A hidden rule labels the rows of this table. It goes by one to three of the table's principal directions, not those with the most spread.
[  7 -21  -6   2   0 -12 -13  17   8  -1   9  16 -25 -12 -15  -7   5   0  -7   5  11 -21   0   2  -7  -5 -16 -17   9
  -4  -6 -20] sf
[  3 -21   6 -10  22 -22  -5  44 -24 -18  11  31 -18 -15 -27  12  14  -2 -12 -10  13 -41 -12 -14 -29 -14 -27 -36  -1
 -13  -9  12] lz
[-10  -9  10  18 -27   1 -14  -4  -7  30 -31  -3  12 -26 -29  19 -13  22 -43  35  21  -3 -44 -50  11   7 -20 -18   2
   5  38  25] sf
[ 38 -66  -9  44 -37   9 -77  -4  53  97 -45   1  -9 -47  14  -8 -25  66 -82  40   2 -18  -7 -35  17   1  12   3 -26
  11  48  13] sf
[ 39 -33 -23  -4  -4 -21 -23  38  12   9   6  43 -25  -7 -16  -3  16  -5 -12  10   2 -49  14  38 -19 -13 -30 -13  -3
 -18  -9 -24] sf
[ 49 -28 -34   2  13 -17 -17  13   1 -21   2  19 -38 -12  35  -9 -26  24 -17 -29 -14  -4  -9  18 -10 -16  20   1   3
 -31 -25 -41] sj
[-17  71 -24 -14 -28   0  49 -34 -18 -31  -4 -27  34  13  -8  10 -14 -41  29   6 -16  44  -7  32  12  24 -20  36  28
  -6   8   1] sf
[-17   0  -5  -3  39  38 -22 -13  -6  -7  24  -6 -32  -1   8 -43  10 -10  10 -21 -36  28  35 -12  25  -6 -16  22 -10
 -13  -6 -15] sf
[-28  47   4 -41  19 -13  46  -1 -46 -46  30  10   3  25  23   9  12 -47  38 -53 -31  20 -21  14 -18  19 -16  19  16
 -35 -27   5] sf
[ 42 -40 -19  -5  -8 -64 -11  54   4 -15   8  48 -30  -7  -3  12   3   7 -15 -11  19 -60  -8  26 -42  -8  -3 -32   3
 -15 -23 -23] sf
[ -1 -14   4   3   0   0 -13   2  13  19   4  -1 -11 -13   9  -4   0   7 -12  -4   1  -3   0  -7  -3   4   0  -2   3
   0   3   0] sf
[-69  23  16 -23  27   6  30   6 -28 -28  19  -1   6  25 -15 -10  20 -41  29 -14 -14  25   2 -15  -2  13 -14  27  -4
   5  10  21] lz
[ 14 -36   5   6  28  58 -67  -8  36  50  25  13 -46 -22  -7 -56  32   2  -3   2 -33 -15  55  -7  27 -11 -40   1 -14
 -17  -8 -23] lp
[  7 -21  22 -16  31 -16  -1  24  -8 -29  19  31 -19  29  23 -10  16   5  26 -41  -7 -19   4  -6 -19  -7  28 -11 -19
 -13 -38 -11] lp
[ 47 -30   6  11 -30 -45   7  29   8  10 -27  24  23  14   1  47  -3  31 -14  22  51 -57 -26  21 -27 -17  40 -44 -11
  18  -8  -1] sj
[-56   2   2  23   7  56 -34 -30  -3  50 -21 -42  10 -49 -27 -21 -15  11 -50  29 -25  45  -1 -74  38  12 -36  33 -10
  14  70  57] lz
[ 33 -16  -3  -2 -14   5 -22   2  40  34   3  16  -7   3  19 -13  11   2   4   2 -12 -17  23  35  -5   5  -1  10  -5
  -9 -10 -18] lz
[ 19   1 -24  12   2  49 -35 -27  13  33  -9 -17 -14 -43   6 -20 -19  14 -33   8 -33  27   6  -8  27  -3 -33  20   8
 -24  20  -3] lz
[-19 -10   2   0 -13 -45  24  30 -31 -35 -16  18 -10  -4 -22  30 -20  10 -26  10  40  -3 -71 -33 -19   1   0 -25  17
  -4  15  -7] sj
[ -2   4  -3  -9   8 -36  19  19 -27 -49   8  14  -6  11 -11   7  -2  -7  14 -17   8 -11 -12  -4 -16  -2   5 -16   4
  -5 -18  -5] lz
[  2  -4  12   9 -14  -4 -10  -3  16  19   3  -3   1   1 -10  -2  14   2   2  14  14 -15  17  -2   6   4  -4 -16  -2
  17  -1   0] sf
[ 29 -68  19   6   5 -41 -35  34  18  21  11  42 -36  11  28  -2  15  32 -12 -20  21 -58  -4  -9 -23 -10  39 -37 -23
   1 -29 -23] sj
[ -1  -7  13  32 -21  24 -29 -23  21  70 -37 -35  44 -13   2  10  -4  32 -36  36   4   1  26 -27  24   1  20   7 -35
  44  46  60] sj
[ 28   6 -16   6 -25 -59  32  17 -40 -55 -34   4   5 -23  -2  53 -57  38 -38  -5  39   1 -94 -29 -27  -4  21 -39  31
 -18  -1  -2] lz
[ 27  64   0 -16 -37 -27  49 -24 -37  -6 -21 -20  67  -6  25  67 -22  -6   0 -20  -3   0 -50  16 -23  21   5 -10  22
 -17  -8  52] sf
[ 17 -25   0  14   0  -1 -12   3  19  -1  -4   3 -32  -4  20  -5 -16  30 -17   2  21   9 -16  -6   5 -12  23 -14   9
  -2  -7 -42] sj
[-35  -9  -2  15  20  65 -38 -21  32  50  14 -29 -15 -23 -23 -47  21 -14  -6  28 -21  21  63  -7  38  -4 -36  28  -8
  21  32   4] sf
[ 27 -45   4  -6   8 -53  -5  41   6 -21  25  44 -29  24   1   1  22   1  22 -18  27 -65   8  26 -32 -14  27 -39  -8
   2 -45 -36] sf
[ 16  30 -19  20 -39  10   8 -27 -16  20 -46 -38  41 -56 -21  43 -47  24 -53  35  13  18 -53 -26   8   4 -22 -11  28
  -3  42  42] lz
[-34 -21  11  -3   9 -43  -3  34 -30 -20   6  27 -14  12 -23   0  15  -6  -8  -6  11 -22 -11 -39 -12   6  -7 -14 -20
   9   8  18] sj
[ 32  -7  -6  -3   7   7 -25  -2  22  13  26  12 -17   8   7 -25  28 -12  25 -11 -19 -27  59  38   4  -5 -11  -5 -10
  -4 -32 -21] sf
[-27  -8  24   7  11   7 -19  -4 -23   8  -4   0   2  -8 -19  -6   7  10 -14  -1  -5  -3 -11 -64  12   5 -10 -12 -19
   5  15  36] lz
[ 10 -18   3 -10  14 -37  13  35   2 -37  19  23 -14  14  -5   3  10  -5  23 -17  19 -33   8  20 -32 -10  18 -23   2
   4 -31 -17] lp
[ 45  15 -16  -1   2   3  19  -4  10 -29  -1 -10  -7   0  28  11 -22  15   8 -11  10  15   0  42  -6 -19  22 -11  23
 -11 -29 -39] lz
[-21 -17 -15  -8   9 -29   5  32  -8 -31  10  23 -25   1 -25 -12   0 -16   1   0   4  -8  -8   0 -16   2 -15   7   5
  -5   4 -16] lz
[ -6  20 -16  10 -22 -14  15  -6 -31 -25 -32 -11   9 -25 -22  23 -40  15 -36  18  11  27 -58 -38   6   7 -17  -4  20
 -10  29  12] sf
[ -8 -44   3 -11  13 -66  14  63 -33 -48  12  54 -29  10 -36  19  10  -4  -1  -6  43 -59 -44 -13 -42 -14   1 -46   3
  -6 -18 -19] sf
[-34  38   2   2  17  44  23 -31 -15 -22  -3 -39  14   4 -10  -7 -11  -9  14   9  -5  54   5 -12  28  -5  -1  19   9
  11  14   4] lz
[ -5  43 -19 -22   4  29   3 -35   1   7  27  -9   1  14  26 -30  17 -46  35 -27 -61  31  41  42  19  22 -30  52   4
 -26 -13  -9] sj
[ 10  -8 -10  19  18 109 -69 -48  80 107  29 -40 -15 -17  14 -68  45 -18  10  28 -49  14 127  55  57 -12 -36  44 -20
  22  12 -15] sf
[ 17 -20 -28   5  16 -12   7  27 -50 -50 -27  19 -24 -39 -27  25 -47  32 -49   3  19   1 -83 -39 -14 -28 -13 -28  21
 -37  11 -13] sf
[-39   8  -4  -4  12 -19  21  12 -40 -46  -5   0 -15  -4 -12   5 -22  -1 -17 -10   6  31 -46 -43  -2   5  -6   3  12
  -9  16   1] sf
[ -8 -18   2  -4  24  -9  -4  20 -23 -27   5  14 -38 -17   3  -1 -14  15 -23 -21   5   8 -39 -36  -9  -8  -8 -16  12
 -24  -4 -16] lz
[ -32   -9   -6  -28   15  -92   56   61  -72 -105   10   44  -39    5  -10   37  -29   -8  -11  -42   37   -6 -110
  -35  -55    3    4  -33   37  -35  -18  -26] sf
[ 39 -37   7  18 -23 -35 -29  16  14  20 -18  19  -8 -12   5  12  -9  40 -30   7  22 -37 -17 -21 -11  -2  18 -35 -10
   3  -4   0] sf
[-32  12  13  -6  14   3 -11  -6 -19  -4  13   1 -12   9   6 -22  13 -12   2 -21 -29  23  12 -35  15  17 -19  16 -14
  -7   5  16] sj
[ -9  -7  10 -14  10 -30   5  25 -28 -28   7  28 -18   6   2   5   2  -1  -5 -26  -2  -8 -32 -27 -18   6  -7 -12  -1
 -22 -10   2] sf
[ 79  31 -26 -22  -7 -20  23 -14  17 -33  27   7  -1  24  58   4  -2 -15  54 -48 -22 -12  31  96 -20  -2  28   0  21
 -30 -76 -51] lz
[  0 -14  -4  13  14  31 -21  -9 -15  16 -17  -6   3 -20 -15  -3  -9  19 -25  14  -6   2  -9 -31  17 -16  -6  -1 -15
  -3  21  18] sf
[-20  50  -9  -8 -31   8  36 -31  17  -9   6 -24  13  22   2  -4  -1 -35  32  16   1  43   8  41  18  22 -11  29  31
   8   2 -30] sf
[  2  22  -5   5 -10  30   6 -28  21  17  -6 -25  28   8  -1  -6   2 -10  20  19  -9  16  31  28  18   2   5  23  -2
  16   7   5] lz
[ 10 -25 -27   7   6 -25   6  19  -2 -36  -7  10 -24   2   1  -3 -26  15  -8   1  17   3 -18   8  -8 -16  28   1   5
   0  -3 -37] sj
[ 14  21   5  -4  -6   9   9 -18   9   1  11  -9  15  16   4  -1  15 -14  32  -1  -3  -6  29  30   6   0   3  -4   2
   6 -22  -6] lz
[  7   3  -6 -21  24   3   3   9  11 -17  39  15 -37  18  31 -24  21 -26  30 -35 -20   5  32  44  -7  -1  -8  11  10
 -21 -37 -45] sj
[ 29   2 -25  29 -32  11  21 -14  25  24 -35 -43  42 -25 -15  43 -32  22 -22  57  52  -7  -7  43   1 -27  29 -17  22
  40  23   0] sf
[-16   5 -19 -41  31 -42  44  47 -17 -91  39  46 -47  47  12 -19  10 -44  49 -43  -9  12  -4  49 -33   1  -1  23  17
 -32 -41 -65] lz
[-17   1   7 -13  40 -15   7  18 -39 -54  13  14 -25  14  16 -10  -3   3   5 -44 -17  19 -10 -34  -8  -4   9   1 -12
 -18 -16   1] lz
[-30 -24  41  30   4  61 -56 -20  37  97  -8 -27  24  -6 -24 -23  43  12 -16  46  -1 -15  73 -37  40  -4 -10   0 -50
  55  43  57] sf
[-42 -10  15 -18  49 -23  24  37 -35 -73  30  21 -47  22  -3 -11   7 -10  18 -36  15  13 -17 -26 -17 -12   7 -16   7
  -8 -23 -30] lz
[  0  15   4   4  -1  29  -9 -24   5  21 -10 -18  20   0  13  -7  -2   5  -1   1 -24  21  16  -8  18   6   3  22 -15
   3  12  24] sf
[-32  16   6 -21  -4 -38  31  10 -28 -39  16  18  -9  22  -4   5   5 -29  22 -20   4   4 -34  -8 -14  21  -7   1  15
 -13 -12 -11] sf
[  9 -29   6   4 -13 -29 -24  17  -6  21 -15  25  -5 -10   9   8  -6  23 -34  -7  -3 -22 -31 -35 -12  12   3  -8 -17
 -12  11  21] sf
[ -7  -4  -3  23   5  57 -39 -23  23  75 -14 -41  21 -45  -6  -8   1  13 -40  27 -19  10  42 -14  24  -6 -22  18 -16
  22  45  53] lz
[ 14  15  -7   0  -3  16   3 -30   4   7   0 -20  12  -7  24   0 -14   3   9 -14 -17  14  -2   9   7   4  16  11   8
  -8 -11   0] sf
[-18 -31  -1   5   4 -19 -24  33 -13  19 -10  20  -4 -20 -29   2   7   4 -37  12   0 -28  -6 -34 -12   1 -25  -4 -21
   4  33  38] sf
[ 10   8  -2  13 -11  -2  12   0   0  -9 -23 -16  19  -8 -11  21 -19  19 -14  21  24   7 -11  -3   0 -11  12 -14   5
  16  12   8] lz
[ -8  18 -12 -30   9 -22  19   9 -20 -47  36  33 -30  32  -2 -21  23 -48  45 -29 -22  -2   6  32  -6  12 -28  12  13
 -32 -36 -44] sj
[ 25 -25   5  23 -18  19 -27  -7  20  41 -29  -5  13 -29 -19  10 -13  35 -31  35  18 -20 -15 -22   8 -10   2 -20  -5
   8  20  14] lp
[ -1  -8  -1   7   6  13   0   5  18   4   1 -11  -6 -11  -7  -2  -3   6  -4  13  17   3  10   9  -1 -12   2  -7  10
  12   4 -11] lp
[ 27   1   0  14 -34  -5 -10 -12  18  28 -22  -5  19  -8   1  14  -9  18 -15  21  10  -9  -7   2   5   6   4  -9   0
   7   8   7] sf
[ 37 -24  18 -16  16 -33 -12  18   2 -16  24  41 -20  38  45 -11  23   7  33 -53 -17 -37  17  14 -22   0  38 -14 -26
 -18 -57 -19] sf
[ -18   -4  -29  -31   47  -61   31   55  -60 -127   33   49  -75   18   -6  -20  -16  -21   18  -58   -8   19  -38
  -10  -30   -7  -13   -2   22  -49  -39  -63] sf
[ 39 -28  -5  22 -13  25 -52 -19  41  71 -15 -10  14 -26  13 -13   0  28 -22  13 -21 -24  36   3  11  -1  10   8 -25
   9  11  26] lz
Which label does each new row get?
[-33  41  -5   7 -22  45  17 -48  29  37   4 -47  46  21 -25 -12  25 -44  41  48  -2  20  64  48  38   9  -8  37   0
  47  23  10] ~ sj
[  1  -2  -9  19  -3  25 -21 -24  10  23 -14 -24   1 -16   8 -12 -15  18 -22  12 -12  24  12 -16  26  -1   5  16  -8
   9  21   7] ~ sj
[ 72 -43 -21 -16   5 -67  -4  41  12 -41  29  61 -56  31  51  -4   2  10  22 -50   6 -49  -3  60 -39 -13  40 -25   4
 -36 -74 -82] ~ sj
[ -5 -31   2  10 -10  -6 -21  -2  20  42   5  -1  -9 -13   7  -3   4   6 -16   6   9 -21  -1  -4  -1   5   9  -3  -2
  11   8  -2] ~ sj
[ 31  21 -11  -7 -26 -50  38  19 -16 -42 -19  11  32  12  -8  40 -17   3   9   2  23 -19 -26  26 -30   0  16 -19  10
   1 -13   8] ~ lp
[  9  -4  -7   0 -14 -10   1  -8   8  15  -2   3   6   8  18   4  -2  -1   1  -2  -3  -6  -5  16  -1   7  15   9  -2
  -1  -2  -6] ~ sj
[ 11  -3  17 -27  31 -42  21  34 -42 -61  23  39 -17  26  18  12  10  -3  25 -56  -1 -25 -24  -8 -35  -6  16 -30  -5
 -28 -50  -5] ~ lz
[  2   7 -19  14  -7  41 -27 -32  21  38 -10 -23   6  -9   4 -26  -3  -1  -9  20 -32  27  38   8  35   4 -13  39 -13
   6  25   4] ~ sj
[ 39 -30 -12  -3 -15 -32 -16   8  27  12  15  32 -22  23  29 -11  13  -1  17 -13  -3 -36  16  44 -10   4  23  -1  -8
  -9 -33 -44] ~ sj
[  9   6 -10  22 -33  14  -7 -29  18  46 -30 -37  23 -40   9  21 -33  25 -42  26   9  18 -26 -10  11   8   5   5  17
   9  34  21] ~ sf
[ 17  -3 -21  15 -27 -11   5   0   3  17 -40 -18  26 -37   4  34 -44  30 -48  20  13   8 -44  -8 -12   1  12   5  12
   2  35  27] ~ lz
[  8 -41  17  10  11 -20 -27  23  -1   1  -6  22 -17  -1   3  -5   0  33 -18 -10   9 -24  -8 -41  -9  -7  21 -23 -24
   3  -4   8] ~ lz
[-26   4   8  10  11  35   2 -11   1  10  -4 -25   8 -15 -26  -1   0   1  -6  26  15  15   5 -16  16 -12 -10  -4   6
  19  22  11] ~ lz
[ 11  -3   7  -3  20  40 -29 -21  33  24  34  -4 -25  11  20 -43  32 -14  32 -14 -28   2  68  27  22  -3  -7  10  -9
  -2 -29 -29] ~ lz
[ 10 -16  14   4 -15  24 -39 -18  42  71  20   6  -2   5  -2 -24  45 -16  16  16 -10 -37  53  24  17   9 -20  -2 -13
  11  -8  -5] ~ sj
[-12  -9  19  16  -8   8  -3  -5  12  28 -16 -20  15  -8   4  15  -6  22 -21  18  24   4  -9 -22   4  -3  21 -11  -4
  27  21  20] ~ sf
[ 27  10 -35   0   8  48 -36 -31  -2  25  -2  -4 -13 -32  10 -29 -12  -2 -19  -8 -61  23  14   4  28   2 -43  36  -2
 -43   9  -3] ~ sf
[  6  -2   5 -17   2 -28   9  17   3  -6  12  20   6  22  21   3  14 -13  20 -26 -12 -19   9  22 -25  11  15   9 -12
  -5 -19   8] ~ lz
[-72  23  -1  24 -16  57  -1 -38 -10  37 -28 -50  17 -35 -52  -1 -17  -7 -42  64  12  56 -26 -55  50   8 -46  22  16
  25  80  27] ~ sj
[  1  11 -15 -16   4 -50  25  16 -41 -69  14  21 -33   0   5   8 -21  -7   1 -36   3   9 -50 -13 -18   8  -8 -16  29
 -34 -27 -31] ~ sj
[ -5 -11  19 -16  26 -34   4  29 -32 -30  12  29 -11  23  22   6  11   4   5 -44  -8 -15 -12 -24 -23   1  19 -12 -22
 -12 -22  15] ~ sf
[  2 -11  -9 -10   1 -31  -1  23   0 -21  24  22 -34  -4  -9  -9   9 -16   6 -11   7 -20  -1  13 -16   4 -21 -15  18
 -13 -19 -30] ~ sf
[-11  22  16  10 -28  20  -9 -31   6  49 -24 -30  43 -23  -3  14  -7   9 -21  18 -10  12  -9 -31  14  22 -11   9  -4
  11  34  57] ~ lz
[-23  45  15 -19  27  66   4 -29  10  36  15 -33  35   6  29 -15  26 -31  26 -20 -54  36  59  24  12   9 -17  49 -16
   0   8  49] ~ lp
[ 18  92  -6 -35 -12  18  54 -44 -13 -26  10 -20  55  38  36  12   7 -48  66 -32 -49  37  23  67   1  24  -5  42  12
 -24 -33  14] ~ lp
[-11  15   0 -11   7 -11  24   5 -13 -33  14   3 -19  10   9   4  -2 -12  10 -14  10  18 -17   8  -5   0  -3  -6  22
 -11 -15 -30] ~ sj
[-37 -28  21   0  32  -1   6  32  -3 -22  16  10 -25  13 -24  -8  18  -2   8   6  33  -9   4 -17  -8 -19   8 -22  -4
  22  -2 -16] ~ lz
[-13  -7  13 -18  24 -10  -6  19 -18 -27  33  31 -39  13 -10 -21  28 -20  20 -25  -9 -14   6 -13  -5   2 -29 -16   1
 -22 -28 -23] ~ lz
[ 17  19   3 -21  19 -12  19  -2 -25 -35  14   7  -8   9  45   9 -10   1  15 -54 -21  13 -23   4 -17   3  17  -2   9
 -34 -37  -7] ~ lz
[-39  37   8   4 -15  41   8 -38  14  28   3 -33  28  16 -24 -15  23 -34  26  35  -6  27  40  12  37  13 -23  27  -1
  30  24  10] ~ sj
[ 57 -12  -9   2 -22 -17   0  -7  11  11 -14  19  13  24  39  17  -8  20   7  -7   1 -24 -12  38  -7  -6  44  -3 -12
 -11 -25 -22] ~ sj
[ 19 -36 -19  25  -8  31 -45 -11  57  59  -3 -13 -15 -23  -2 -29   2  14 -17  33  -2  -9  47  24  21 -10   0  15  -7
  20  17 -20] ~ sf
[-28  51   5  -1   6  56  34 -38  -8  -2 -16 -53  35 -19   2  15 -26  -3  -1  10  -4  63 -20  -8  17   0  -4  22  26
   3  24  25] ~ lp
[ 38 -33 -21  23 -60 -38 -37   2  25  52 -21  25   4  -7 -21   6   5  10 -28  44  15 -54   1  14   7  11 -11 -13 -12
  10  16  -8] ~ sj
[  4  38   2  -6 -13   9  24 -24 -21  -9 -21 -14  26   3  24  22 -24   7  -6 -10 -12  37 -40 -10   6  12   6  13   9
 -18   6  14] ~ sf
[-41 -17  19   9   0 -47  23  55 -49 -41 -33  14  14 -14 -64  45 -15  20 -43  31  60 -20 -66 -70 -28 -12  -8 -46  -3
  24  41  47] ~ lp
